[[  8  -1   4 -14 -22   4  -1   1  17  41 -28]
 [  6  -5 -14  -2  -5 -14 -10  24  -1  -3  -1]
 [ 22  41  -7  -9 -20  -7   3  -3 -11   0  -8]
 [  6  -3 -14  -2  -3 -14 -10  25   3  -5   0]
 [-11  -8   0  -1   8   0 -22  40   6  -9 -19]
 [-25 -42   3  20 -20   3  17 -10  20  -4   4]
 [ -4 -41  -4  -6 -23  -4  17 -10   5 -12   8]
 [  4  -3  -6 -38   7  -6   7  -8  23  34 -22]]
:
[[  4  -4 -25 -11   6  22   6   8]
 [ -3 -41 -42  -8  -3  41  -5  -1]
 [ -6  -4   3   0 -14  -7 -14   4]
 [-38  -6  20  -1  -2  -9  -2 -14]
 [  7 -23 -20   8  -3 -20  -5 -22]
 [ -6  -4   3   0 -14  -7 -14   4]
 [  7  17  17 -22 -10   3 -10  -1]
 [ -8 -10 -10  40  25  -3  24   1]
 [ 23   5  20   6   3 -11  -1  17]
 [ 34 -12  -4  -9  -5   0  -3  41]
 [-22   8   4 -19   0  -8  -1 -28]]

[[ 35 -13   2  -7]
 [ -5  21   0 -12]
 [ 35  10  -3   7]
 [-25 -14 -18 -26]
 [-38   7  11 -22]
 [ 11   8   1 -17]
 [-12 -11  10  20]]
:
[[-12  11 -38 -25  35  -5  35]
 [-11   8   7 -14  10  21 -13]
 [ 10   1  11 -18  -3   0   2]
 [ 20 -17 -22 -26   7 -12  -7]]

[[  8   6   3 -42   1   3  28 -35]
 [ 13  21  10   5  -7 -15  -9   4]
 [  7 -17   3   3   5  12  -2   5]
 [ 24  20  20 -24   5   4  24   2]
 [  4 -36  24 -11   1  29   2 -11]]
:
[[  4  24   7  13   8]
 [-36  20 -17  21   6]
 [ 24  20   3  10   3]
 [-11 -24   3   5 -42]
 [  1   5   5  -7   1]
 [ 29   4  12 -15   3]
 [  2  24  -2  -9  28]
 [-11   2   5   4 -35]]

[[ 35  -1   3  23  -7  21]
 [ -7   0  -6  -7  -4  -9]
 [ 30  18  30  28  22  -4]
 [-19  15   5  22 -22   2]
 [  1  -2  -3   1   3   6]
 [  3  -7   3  11  -6  -9]
 [-12  -3   2  14  -3  -8]]
:
[[-12   3   1 -19  30  -7  35]
 [ -3  -7  -2  15  18   0  -1]
 [  2   3  -3   5  30  -6   3]
 [ 14  11   1  22  28  -7  23]
 [ -3  -6   3 -22  22  -4  -7]
 [ -8  -9   6   2  -4  -9  21]]

[[  5 -13   3   1 -13 -22  -2  -1  -7  -3  -8 -10   1 -22 -22]
 [  2 -22  -5   9  13 -16 -20   5 -17   4 -19 -13  -1 -18  27]
 [ -3  14   8  -2 -38   3 -29 -11   6 -12   6  -9   1  -3 -23]
 [-20   8  -6 -40 -13  -5  15  18   9  -9 -18  -5  -9   9   6]
 [  1 -19  -9  -5  25  -8   1  -2 -11   8 -13   2  -2  -3  -1]
 [ -9  10   3  -2  -6   7   8   7   9   8  21  37   2  19  -2]]
:
[[ -9   1 -20  -3   2   5]
 [ 10 -19   8  14 -22 -13]
 [  3  -9  -6   8  -5   3]
 [ -2  -5 -40  -2   9   1]
 [ -6  25 -13 -38  13 -13]
 [  7  -8  -5   3 -16 -22]
 [  8   1  15 -29 -20  -2]
 [  7  -2  18 -11   5  -1]
 [  9 -11   9   6 -17  -7]
 [  8   8  -9 -12   4  -3]
 [ 21 -13 -18   6 -19  -8]
 [ 37   2  -5  -9 -13 -10]
 [  2  -2  -9   1  -1   1]
 [ 19  -3   9  -3 -18 -22]
 [ -2  -1   6 -23  27 -22]]

[[  3   0  -6 -26 -17 -21 -15   6]
 [  4   2   1  26  15  17  10   1]
 [ 11  20   2  23  -9   8   5   5]
 [  3  30  10  16 -24   8   9  -3]
 [  3 -16   3  20  31  -3  -8   9]
 [  9 -14  -9  16  25   5  -2  10]]
:
[[  9   3   3  11   4   3]
 [-14 -16  30  20   2   0]
 [ -9   3  10   2   1  -6]
 [ 16  20  16  23  26 -26]
 [ 25  31 -24  -9  15 -17]
 [  5  -3   8   8  17 -21]
 [ -2  -8   9   5  10 -15]
 [ 10   9  -3   5   1   6]]

[[ 20 -20 -11  18 -10]
 [  5 -11  -7  10   0]
 [ -2  -2  -8   4   3]
 [ 40 -42 -24  34 -24]
 [-10  14  15  -2   3]
 [ 41 -41 -29  34 -25]
 [ -7  27   8  -6  -1]
 [ 28 -32  -9  26 -15]]
:
[[ 28  -7  41 -10  40  -2   5  20]
 [-32  27 -41  14 -42  -2 -11 -20]
 [ -9   8 -29  15 -24  -8  -7 -11]
 [ 26  -6  34  -2  34   4  10  18]
 [-15  -1 -25   3 -24   3   0 -10]]
